128 stands for zero in the data rows.
Some points:
[132 186 108 120 147  83 126 104 120 140  67 165  99 144 175 136  81 144 172 125 151 115 145 125  69 149  93 185  96 134 119 107  81 214  34 170 106 106 158  99 148]
[123 145 125 104 107 138 154 119  84 145 148 148 117 148 132 119 144  75 129 119 130 150 129  92 111 129 112 147 147 153 178  83  94 211  89 128 106 154 165 112 122]
[126 128 194 160 106  79 109 155 119  99 137 252 152 182  36 124 204  91 112 153 143 122 152  83 159 182 117 122  94 150  75 176 154 144 116 132 124 135 134 123  87]
[182 149 169 122 148 132 104 109 169 145 137  58 109 108 155  95 175 208 133 120  96 158 109 135 131 152 131 136 117 128 129 255 159 114 128 134 159 182 140 170 104]
[104 129  72  88 125 141 105 172 141 137 115  67  96  97  73  91 154 163 109 138 141 133 219 129 131  78 132  99 120 140  85 116 151 102  67  60 148 142 132 127 136]
[135 124 110 147 161 112 173 131 148  74 145 193 145  64 182 154 157  98 165 126 170 153 140 138 138  64 148  92 120 149 149 100  97 134 195 114 206 155 118 173 165]
[ 97 158 119  96 121 136 120 153 104 168  69 115 107 135 125 139 108 129 118  95  39 144  93 130 108 107 158 135 141 141  77 136 142 107 189  97 222 102 154  67 132]
[120  98 124 151 101 156 145 111 140 138 122 191 125 121 117 140  69 122 129  63 143  70 105 112 150 110  96 126 123 142 186 136 104 139  94 106 178 156 101 170 129]
[101 143 116 110 144 129 217  67 117 145 134 103  89 108 125 144 184 178  92 200 158 139 124 113 161 143 146 120 117 189 130 109 160 107  86 116 100  95 128 122 108]
[115 108 135  94 122 164 145 137  82 140 114 138  55 137 105 121 179 176 112 107 170 109  64  83 129 130 209 135  69  82 118  98 137 136 126 152 146 112 113 121 159]
[177 111  97 118 109 101 165 104 147 131 151 141 212 134 168 109  80 114 111  92  45  79 107 140  68  97 124  96  84 124 138 117 136 135 124 115  91  91 137 124 140]
[ 76 166 153 108 168 171 129  66  80 131 100 107 158 182  78  85 117 168 140 105 122 142 147 194 126 111 133 112 131 116 154 138 159  94 119 163 139 136 121 120 131]
[ 93 166  60 140 107 121 158 122 107 119 133  65 100 128  77 109 207 176 124 164 115 123  93 194 155 118 111 176 149 108 125 149  98 171 165 113 122 154  76 109 134]
[117 132  77 111 122 106 129  70  88 119 128 108 151 183 137 149 126  77  90 103 187 144 162  76 108 169 127 127  78  85  76 100  72 170 138 126 169 156 150 192 124]
[150 118 149 115 255 130  96  87 144 137 125 139 151 109 126 155 103 104  78 175 111  99 160 140  94 124 136 121 154 131 158 150 102 131 131  61 131 112 115 149 137]
[140 109 176 167 112 147 115  74 116  92 155 121 157  83 154 142 131 126 145 128 111 169 199 184  58  95 101 158 112  96 138 156 133 123 134 112 205  89  80 137 116]
[132  72  77 183 181 159 114 137 121  96 140 124 108  88 149 116 145 167  72 115 170  55 122 166 132 197 163 116 174  93 153 190 193 147 134 161 119 121 134 114 118]
[ 86 145 104 137  99 151 190 112 157 193  97 171  76 122 145 149 121  59 149 142 105 126  91 100 110 117 110  99 182  89 104 147 162 127 117 148 109 146 121 162 111]
[112  82 122 157 109 141 135 107  87 138  96  63 168  99  99 100 153 191  84 151 107 158  99 123 125 139 115 124 158  86 108 136 128 166  92  98 150 128 146 124 139]
[137 132  78  85 139 126  98 117 159 109 158 206  97 118  91 105 118 134 169 130  94 164 246 131 129 193 135 145 143  80 148  71  38 161 132 139  91 145 182 119 127]
[ 95  96 127 127  97  96 155 137  94 120 169 219 130 157 184  96 118  94  97 123 176 172 114 138 153 126 135 175 124 129 132 146 167 158  86 103 122  67 163 130  27]
[ 88  87 131  79 123 108 159 197 191 118  61 106 135 158  76 178 157 126 174 130 106 111 110  81  80  69 135 155 143 139 130 179 150  68 144 165 116 164 107 148 102]
[173 133 162  80 120 128 140  85 168 126 173 147 124 128 165 115 147 150 204 103 198 107 181 142  82 120 139 136 174 133 106 150 136 147 175 112 183 123  94 143 115]
[130 124 128  79  90 159  36  76 141 133 116  92 126  46  79 123 164 161  78 174 167 151 101 107 148  83 130  95 138 154 122  98  95  88  90 202 114 132 142 122 158]
[178 109 119 146  85 108 154 149 195 180 119 175 136 142 149 164 136  87 125  82 146 173 104 127  94 156 121 130 113 145 149 134  60  88 115 117 144  95 131 119 135]
[153 133 107 132  97 159 140 181 133 114  69 161 156 184 118 138  98 234 137 174  93 199  50 123 149 111  78 116 134 147 123 124 155 138 181 131 111 148 122 140 129]
[150 112 142 149 191 154 117 134 116 139  69  97 110 146 193 121 255 154 152  98 148 175  80 156 183 170 135 108 141  78 137  99 174 146 106 105 110 143 122  97 123]
[181 137 108 130 109 202 148 180 134 110 108 142 125 128 115 116  90  63 126 152 130 100  91  82  95 122  82 117 127 125 151 176 135 100 145 109 119  74 192 108 176]
[160 131 191 122 102 142 143 183 143 120 109 125 133 142 131 159 135 142 111 152 127 147  58 241  82 158 201 149 131 131 127 127 168  76 113 136 143 149 150 125 159]
[102 178 163 246 123 144  42 178 161 114 143 130 141 162 134 103 116 114 113 141 131  80 107 103 125  68 200 171 140 136 122  72 126  90 148 137  69 101 117 135 120]
[127 108 201 128 114 113 137 155 123 160  59 111 105 128 102 102 110 116 186 115  92  97 136 109 211 154 130 114 134 145 103 107 107 100 146 154 102 113 114 157 149]
[ 94 142 164 172 138 106 110 130 163 235 154 145 118 108 150 129 119 154 137 167 135  97 180 154  91 111  98 105  77 128 171 130 138 148 159 147 189 127 135 112 134]
[141 172  56 143 157  98 143  79 106  85 124  82 128  98 117 124 118 148 117  79 118 115 149 102 113 158  74 114 139 125 148  52  93  11  95 158 143 136 151 106  95]
[ 58 104 143 111 106 137  73  87 153  85 128 102 115 150 239 148 116 127 137 120  94 107 119 145 145 152 118  95  89 166 137 152 135  66 122 109 105 100  89 113 141]
[145  68 105 168 114 106 131  87 144 153 168 161 162 153  88 140 120 119 190 145 114  50  64 150 193 100  91 151 120 127 109 136 188  85 155 110  83 157 127 109 117]
[158 133 123 140 109  99 113  72 160  94 145  71 164 147 178 137  96  73  95 119 148 124 255 125 181 135 150 131 159 125 121  95 160 175 163 171 120 134 162  86 158]
[154 119 164 125 131 185  99 168  69 147 114 108 100 122 108 144 128 120 111 116  69 114 154 136  43  91 157 138 144 144 109 116 101  95 151 157  82 217 148 152 112]
[153 181  90  99 137 112  78 130 134 100 187  74 143 134  68 161 107  66 141 136 140 155 129  91 119 149 123 122 120 131 147  43 171 214 115 153 113 113 115 171 129]
[107 114 154 122 136  87 162 162  91 145 235 142 106 188 139 101 139  85 120 160 121 152 123  62 152  87  85  95  93 174  72 157 102 117  87 155 130  97 147  97  87]
[123 119 181 116 132 134 109 193 113 135 152 143 154 126 109 188 117 156 132  77 110 133 163  90 170 142 141 144 154 129 140 145 107 131 161 104  62 128  95  96 184]
[115 171  98 123 135 138 132 149  80 127 121 128 194  79 152 127  79  81 160 147 142  67 116  77 180 164 183 125 102 135 157 169 149 106 131 121  85 136  65  83  95]
[115 125 116 133 162  85 154  94 166  87 114  90 123  77  65  87  81  92 120 101 135 165 139 133  89 150 108 141 119 144 148  58 106 212 214 136 116 128 136 124 118]
[158 108 105 149 102 109 119  94 141 129 174 112 113 105 121 144  67 115 148 128 162 189 144 185  99 114 147  85 138 136 144 149  90 145 146 112 116 130  60 143 182]
[ 90 120 145 131 119 172 106 154 104 122 140  90 106 142 120 140 116 206 115 143 152 114  87 159 186 118 123  91 121 104 107 107 120 166 124 112 136 102 193 140  68]
[174 127 177 109 124   6 113 221  82 104 135 147 130 191 170 102  83  90  95 144 136 110 112 142 134 129  84 127 174 103 153 145 133  93  94  98 140 134 140 150 156]
[109 137 124 117 151 177 146 163 153 108 130 113 139  55 171 121 117 115 133 111  90 131 103 136 199 145 121 183 130 140  73 128 124  90 114 130 114 125  68 145 149]
There is one direction along which these points spread out most. Take the direction at right angles to it along which they spread out most. Then take the direction at right angles to both along which they spread out most. Go by this last direction. How far along it is each point below, from 0 to 99? 50 is the average, and the first point above lies past it. One standard deviation of the points above along it is 16.
[130 124 128  79  90 159  36  76 141 133 116  92 126  46  79 123 164 161  78 174 167 151 101 107 148  83 130  95 138 154 122  98  95  88  90 202 114 132 142 122 158] 62
[115 125 116 133 162  85 154  94 166  87 114  90 123  77  65  87  81  92 120 101 135 165 139 133  89 150 108 141 119 144 148  58 106 212 214 136 116 128 136 124 118] 49
[ 94 142 164 172 138 106 110 130 163 235 154 145 118 108 150 129 119 154 137 167 135  97 180 154  91 111  98 105  77 128 171 130 138 148 159 147 189 127 135 112 134] 33
[150 118 149 115 255 130  96  87 144 137 125 139 151 109 126 155 103 104  78 175 111  99 160 140  94 124 136 121 154 131 158 150 102 131 131  61 131 112 115 149 137] 29
[ 97 158 119  96 121 136 120 153 104 168  69 115 107 135 125 139 108 129 118  95  39 144  93 130 108 107 158 135 141 141  77 136 142 107 189  97 222 102 154  67 132] 41
[174 127 177 109 124   6 113 221  82 104 135 147 130 191 170 102  83  90  95 144 136 110 112 142 134 129  84 127 174 103 153 145 133  93  94  98 140 134 140 150 156] 48
[123 145 125 104 107 138 154 119  84 145 148 148 117 148 132 119 144  75 129 119 130 150 129  92 111 129 112 147 147 153 178  83  94 211  89 128 106 154 165 112 122] 74
[115 171  98 123 135 138 132 149  80 127 121 128 194  79 152 127  79  81 160 147 142  67 116  77 180 164 183 125 102 135 157 169 149 106 131 121  85 136  65  83  95] 49
[ 58 104 143 111 106 137  73  87 153  85 128 102 115 150 239 148 116 127 137 120  94 107 119 145 145 152 118  95  89 166 137 152 135  66 122 109 105 100  89 113 141] 33
[154 119 164 125 131 185  99 168  69 147 114 108 100 122 108 144 128 120 111 116  69 114 154 136  43  91 157 138 144 144 109 116 101  95 151 157  82 217 148 152 112] 40
